In the data rows, 50 means zero.
Some points, one per row:
Array([56, 43, 37, 44, 66, 58, 48, 47, 68, 44, 44, 56, 39, 47, 60, 53, 47, 58, 56, 49, 47, 53, 54, 41, 59, 34, 28, 42, 34, 52, 43, 55])
Array([45, 38, 54, 47, 50, 58, 48, 43, 61, 68, 52, 49, 48, 44, 59, 45, 49, 58, 58, 39, 44, 47, 33, 39, 58, 38, 50, 56, 49, 52, 59, 42])
Array([53, 54, 29, 48, 36, 59, 37, 31, 54, 62, 53, 63, 66, 38, 41, 38, 62, 45, 46, 38, 47, 43, 48, 52, 44, 62, 68, 46, 64, 43, 52, 61])
Array([51, 79, 67, 61, 44, 51, 64, 47, 24, 24, 39, 61, 33, 39, 50, 69, 53, 60, 46, 55, 67, 64, 85, 68, 43, 73, 30, 41, 44, 60, 30, 35])
Array([55, 49, 51, 45, 55, 46, 45, 65, 55, 54, 44, 59, 38, 53, 56, 56, 47, 53, 55, 48, 64, 57, 40, 41, 48, 47, 43, 49, 45, 46, 55, 53])
Array([43, 62, 56, 39, 63, 56, 55, 46, 55, 62, 41, 50, 35, 38, 27, 32, 45, 51, 45, 60, 18, 39, 52, 80, 70, 70, 61, 77, 55, 30, 43, 46])
Array([49, 59, 20, 60, 31, 70, 28, 38, 42, 43, 64, 55, 39, 44, 43, 27, 50, 27, 45, 46, 47, 37, 42, 38, 68, 62, 60, 69, 63, 56, 65, 50])
Array([47, 18, 60, 60, 41, 31, 55, 59, 61, 49, 57, 15, 50, 53, 73, 62, 48, 78, 63, 43, 56, 64, 43, 47, 47, 44, 28, 19, 33, 66, 29, 48])
Array([48, 29, 61, 51, 45, 42, 56, 45, 53, 41, 44, 54, 44, 58, 62, 59, 41, 53, 60, 45, 42, 37, 41, 52, 50, 53, 60, 37, 49, 50, 35, 43])
Array([64, 24, 53, 58, 46, 53, 48, 56, 55, 43, 53, 50, 38, 40, 76, 58, 54, 76, 51, 53, 54, 58, 35, 44, 46, 34, 32, 32, 38, 63, 47, 53])
Array([34, 23, 56, 39, 45, 36, 48, 38, 51, 51, 51, 35, 44, 69, 56, 31, 39, 65, 57, 45, 52, 44, 53, 44, 64, 49, 41, 33, 30, 53, 52, 41])
Array([47, 40, 56, 57, 45, 54, 55, 56, 52, 58, 40, 45, 56, 65, 66, 60, 48, 61, 51, 57, 55, 57, 59, 71, 33, 36, 37, 49, 42, 74, 39, 46])
Array([59, 48, 55, 47, 51, 61, 62, 43, 49, 42, 53, 59, 43, 60, 55, 62, 60, 62, 59, 55, 69, 55, 44, 51, 43, 55, 45, 45, 48, 57, 56, 44])
Array([46, 49, 46, 56, 56, 48, 62, 52, 52, 36, 52, 48, 47, 49, 68, 51, 57, 56, 39, 44, 60, 52, 53, 49, 38, 43, 25, 39, 34, 63, 42, 47])
Here are 12 more points, each followed by its number:
Array([49, 67, 56, 61, 63, 64, 31, 48, 58, 67, 42, 51, 43, 52, 46, 38, 56, 28, 46, 44, 37, 47, 63, 38, 61, 73, 71, 69, 77, 40, 50, 45]) 0
Array([57, 62, 43, 55, 41, 49, 36, 49, 63, 39, 64, 66, 53, 50, 56, 50, 53, 39, 46, 57, 51, 50, 50, 37, 43, 52, 48, 31, 56, 57, 44, 43]) 1
Array([45, 62, 51, 41, 65, 42, 54, 47, 47, 58, 29, 52, 62, 49, 47, 32, 33, 46, 42, 55, 61, 45, 41, 47, 41, 57, 53, 83, 48, 43, 53, 42]) 2
Array([40, 70, 68, 47, 47, 49, 55, 50, 46, 46, 36, 56, 49, 54, 52, 62, 36, 69, 53, 49, 57, 56, 54, 52, 43, 40, 43, 60, 61, 56, 49, 53]) 3
Array([46, 56, 64, 41, 46, 32, 46, 59, 69, 63, 53, 56, 51, 59, 36, 46, 48, 51, 47, 61, 48, 49, 51, 46, 43, 48, 36, 70, 54, 47, 76, 55]) 4
Array([49, 26, 67, 51, 50, 30, 62, 71, 68, 44, 63, 52, 42, 52, 58, 52, 52, 59, 44, 38, 53, 58, 48, 62, 53, 41, 40, 37, 37, 51, 21, 49]) 5
Array([58, 33, 58, 59, 47, 49, 49, 44, 57, 39, 50, 36, 46, 53, 50, 47, 49, 58, 39, 55, 57, 64, 46, 60, 40, 34, 24, 44, 45, 54, 48, 47]) 6
Array([40, 48, 52, 62, 40, 57, 39, 56, 28, 29, 58, 53, 48, 37, 47, 38, 60, 41, 56, 41, 52, 44, 60, 42, 48, 37, 52, 35, 50, 46, 55, 37]) 7
Array([44, 63, 51, 52, 56, 55, 47, 42, 27, 53, 58, 37, 47, 40, 33, 37, 38, 24, 51, 49, 60, 53, 63, 59, 38, 54, 53, 66, 60, 42, 44, 48]) 8
Array([50, 49, 40, 56, 40, 53, 45, 47, 29, 46, 63, 64, 61, 48, 72, 47, 53, 59, 50, 49, 60, 43, 55, 53, 49, 63, 47, 34, 46, 57, 30, 56]) 9
Array([55, 56, 47, 61, 56, 61, 56, 48, 61, 53, 56, 59, 48, 56, 68, 76, 54, 72, 48, 44, 82, 66, 36, 35, 50, 38, 27, 32, 46, 61, 56, 46]) 10
Array([53, 22, 60, 56, 44, 50, 48, 41, 47, 45, 69, 47, 59, 59, 75, 57, 48, 67, 60, 53, 59, 46, 57, 55, 47, 47, 34, 19, 30, 66, 43, 30]) 11
Which of these numbered points is nearest to each point below, looking only along the 4 directions in which the first points spread most? Its number follows each.
Array([40, 14, 71, 36, 58, 32, 48, 61, 41, 55, 38, 51, 51, 47, 49, 48, 48, 57, 60, 64, 51, 47, 49, 62, 44, 50, 38, 62, 43, 56, 46, 51]) > 5
Array([45, 49, 46, 53, 57, 57, 48, 50, 55, 47, 56, 55, 53, 51, 30, 47, 58, 49, 72, 51, 54, 39, 53, 48, 55, 73, 60, 55, 36, 40, 47, 51]) > 2
Array([58, 66, 52, 48, 42, 45, 28, 27, 57, 71, 41, 59, 53, 41, 51, 44, 53, 48, 63, 61, 41, 40, 49, 51, 45, 55, 53, 69, 44, 35, 59, 55]) > 2
Array([55, 35, 43, 53, 45, 55, 45, 49, 69, 41, 56, 49, 69, 60, 74, 70, 54, 75, 58, 39, 54, 65, 43, 34, 22, 25, 39, 34, 33, 76, 47, 56]) > 10
Array([59, 63, 42, 58, 54, 55, 48, 69, 30, 52, 62, 56, 54, 45, 55, 48, 53, 37, 54, 36, 48, 59, 42, 54, 50, 42, 52, 49, 51, 48, 58, 51]) > 1
Array([47, 62, 43, 47, 57, 54, 49, 46, 45, 65, 50, 52, 52, 39, 28, 17, 47, 29, 30, 44, 41, 29, 53, 50, 60, 60, 66, 79, 78, 45, 62, 43]) > 0
Array([49, 67, 52, 47, 59, 57, 72, 40, 50, 56, 59, 45, 52, 49, 43, 48, 35, 60, 30, 68, 56, 60, 66, 78, 52, 41, 29, 60, 68, 46, 40, 49]) > 3
Array([55, 37, 50, 46, 54, 52, 48, 57, 62, 60, 51, 53, 43, 63, 47, 49, 50, 66, 36, 51, 33, 52, 29, 58, 48, 39, 45, 59, 42, 56, 53, 58]) > 4
Array([34, 81, 33, 37, 49, 62, 29, 40, 33, 68, 39, 46, 47, 36, 16, 21, 53, 18, 35, 53, 46, 26, 63, 49, 59, 61, 85, 96, 74, 33, 56, 65]) > 0
Array([55, 54, 50, 47, 56, 68, 55, 54, 63, 56, 44, 42, 49, 62, 63, 54, 39, 59, 55, 53, 46, 43, 39, 56, 49, 62, 44, 56, 58, 54, 59, 64]) > 4
Array([56, 57, 47, 46, 52, 42, 54, 50, 63, 54, 53, 50, 55, 51, 48, 56, 46, 54, 40, 56, 47, 53, 40, 51, 65, 35, 61, 50, 60, 51, 60, 46]) > 4
Array([47, 43, 36, 46, 51, 44, 64, 42, 57, 51, 50, 48, 58, 44, 46, 57, 37, 48, 63, 48, 40, 41, 43, 51, 63, 33, 51, 51, 52, 48, 49, 67]) > 4
Array([48, 45, 52, 55, 40, 47, 34, 45, 34, 48, 57, 37, 53, 49, 28, 43, 56, 31, 64, 21, 65, 36, 62, 44, 57, 59, 55, 33, 49, 54, 38, 45]) > 7
Array([58, 73, 36, 55, 58, 49, 57, 38, 46, 63, 49, 41, 56, 53, 65, 52, 58, 52, 37, 49, 61, 41, 56, 54, 40, 32, 46, 45, 60, 52, 57, 41]) > 1
Array([56, 42, 58, 72, 48, 38, 54, 60, 55, 62, 46, 43, 58, 63, 76, 80, 56, 71, 48, 54, 66, 71, 55, 58, 39, 30, 17, 27, 50, 69, 28, 44]) > 11
Array([52, 38, 49, 54, 50, 52, 61, 49, 36, 48, 68, 47, 48, 63, 63, 58, 57, 58, 49, 49, 67, 44, 59, 47, 36, 58, 52, 22, 42, 55, 50, 45]) > 9
Array([46, 34, 47, 24, 45, 53, 42, 60, 54, 57, 62, 43, 56, 60, 49, 43, 40, 68, 53, 54, 36, 38, 36, 69, 49, 39, 55, 60, 33, 42, 47, 51]) > 4
Array([61, 63, 52, 52, 54, 56, 54, 45, 33, 52, 20, 52, 40, 57, 52, 58, 49, 49, 38, 52, 55, 43, 39, 51, 43, 45, 42, 43, 63, 50, 50, 61]) > 3
